[[133 129 135 131 127 148 121 124 124 122 132 131 129 133 131 119]
 [132 130 134 131 128 136 107 122 130 123 129 128 127 127 133 130]
 [119 123 113 121 127 104 139 141 126 141 125 128 131 129 116 128]
 [129 128 130 129 128 133 119 127 127 126 129 129 128 129 129 126]
 [129 129 130 129 128 130 126 126 129 126 128 128 127 127 130 129]
 [133 131 136 132 129 138 120 121 130 121 129 127 126 126 135 131]
 [124 126 121 125 128 117 128 134 127 134 127 128 129 128 123 128]
 [126 127 125 126 127 125 130 131 126 131 128 129 129 130 124 125]
 [129 129 130 129 128 132 116 126 128 126 128 128 128 128 130 128]
 [129 128 129 129 128 131 122 127 128 127 129 128 128 128 129 127]] --> 128

[[132 118 153 125 105 127 116 125 127 123 134 144 111]
 [129 122 129 125 111 121 152 114 158 132 128 117 130]
 [123 123 113 139 119 135 148 153 133 135 132 116 128]
 [134 113 126 123 123 132 123 100 142 133 126 139 125]
 [117 104 147 121 117 130 130 125 138 113 127 123 106]] --> 104

[[123 132 144 120 130 126 124]
 [122 124 134 127 117 125 130]
 [135 134 111 143 130 127 121]
 [117 123 151 110 130 126 131]
 [131 129 137 122 143 125 125]
 [126 135 130 123 133 108 123]
 [122 152 126 129 119 123 116]
 [137 128 128 120 138 129 130]
 [126 117 134 129 136 129 132]
 [120 135 134 125 112 131 127]] --> 135

[[138 141 119 118 128 122]
 [120 130 139 123 129 107]
 [127 137 133 135 124 133]
 [124 133 104 138 125 120]
 [128 110 134 126 127 129]
 [126 127 132 129 127 131]
 [125 124 118 128 122 130]] --> 124

[[120 120 123 121 139 129 122 140 132]
 [139 109 113 128 120 116 143 126 121]
 [132 142 134 124 117 124 141 117 119]
 [118 127 128 138 141 124 114 137 144]
 [132 135 131 120 115 124 107 136 113]
 [115 122 139 127 157 137 123 130 129]
 [130 142 137 115 121 135 119 120 136]
 [138 146 122 127 126 116 120 132 144]
 [126 119 137 123 150 130 146 126 124]
 [134 126 117 124 116 125 118 116 133]
 [131 131 141 124 134 136 119 127 144]] --> 131

[[115 122 123 133 128 130 134 117 119 128 131]
 [106 117 117 138 130 130 137 128 123 129 134]
 [108 121 124 133 137 130 128 115 121 130 133]
 [117 126 119 132 123 132 142 118 120 121 138]
 [105 115 117 138 129 129 136 130 122 129 134]
 [108 119 126 132 136 128 132 116 119 131 135]
 [115 121 126 133 129 131 132 116 120 127 131]
 [115 125 122 136 129 129 138 120 117 120 138]
 [115 123 124 132 129 130 134 117 120 129 131]] --> 123

[[120 142 114 138 124 132 126 133 126 119 120 123 136]
 [104 125 125 134 123 134 123 136 136 131 109 143 148]
 [131 149 114 129 118 128 131 119 134 108 132 135 116]
 [133 145 124 143 117 118 130 125 127 120 116 138 125]
 [140 137 120 149 114 106 103 129 120 129 117 147 138]
 [146 112 126 135 130 115 140 128 145 124 112 140 142]
 [142 129 137 128 140 103 124 117 115 130 122 126 120]
 [119 136 134 130 115 149 119 130 124 124 151 123 126]
 [135 134 115 126 134 130 143 124 133 117 121 131 146]
 [134 125 132 141 135 121 130 120 134 131 124 137 127]] --> 125

[[123 117 121 140 113 125 125 127 142 144 141 114 134]
 [123 124 117 127 136 107 126 127 132 125 125 121 133]
 [129 128 107 121 120 113 130 122 132 125 123 118 133]
 [130 130 124 111 128 130 130 126 126 115 113 125 134]
 [136 132 136 131 125 129 128 124 132 133 129 117 119]
 [129 128 118 138 127 124 128 124 130 138 137 143 131]] --> 128

[[128 132 128 115 128 131 126 128]
 [134 132 128 116 125 129 126 129]
 [148 133 130 108 119 116 128 145]
 [147 136 128 100 119 123 128 139]
 [128 132 128 116 125 128 127 131]
 [145 129 130 123 128 108 134 150]
 [147 132 130 112 121 113 131 148]
 [147 130 130 117 121 110 133 149]
 [131 132 127 115 126 128 125 124]
 [145 137 128  99 119 127 126 134]
 [131 132 128 115 125 132 128 128]
 [148 134 129 105 119 119 128 141]] --> 134
---
[[146 145 150 150 154 141]
 [101 101 113 141 112 107]
 [148 126 144 140 103 108]] Out: 140

[[112 142 106 121 109 117]
 [139 126 149 116 108 140]
 [139 134 149 130 139 126]] Out: 130

[[132 121 141 117 128 115]
 [145 133 137 119 133 113]
 [154 142 141 133 137 100]] Out: 133

[[150 127 109 134 135 106]
 [139 114 124 115 115 144]
 [153 111 108 115 117 121]] Out: 115

[[133 101 124 111]
 [121 111 129 122]
 [132 140 112 118]] Out: 140

[[125 134 139 115 138 136]
 [120 136 135 116 135 135]
 [132 120 127 108 150 117]] Out: 108

[[107 115 146 115 109 144 101]
 [132 122 121 138 118 116 139]
 [110 118 144 118 109 142 106]] Out: 109

[[110 131 144 136 127 120]
 [104 124 147 139 129 109]
 [143 108 108 123 135 116]] Out: 123

[[130 115 136 129 117 128]
 [129 136 148 127 151 131]
 [130 131 120 132 131 125]] Out: 132
---
[133 147 152 130] -> 147
[134 121 124 139 128 107 136] -> 128
[129 100 103 139] -> 100
[144 131 115 105 107] -> 115
[111 117 150 148 118 135] -> 148
[113 108 131 150 103] -> 131
[110 126 100 119 138] -> 100
[109 129 121 122 150 117] -> 122
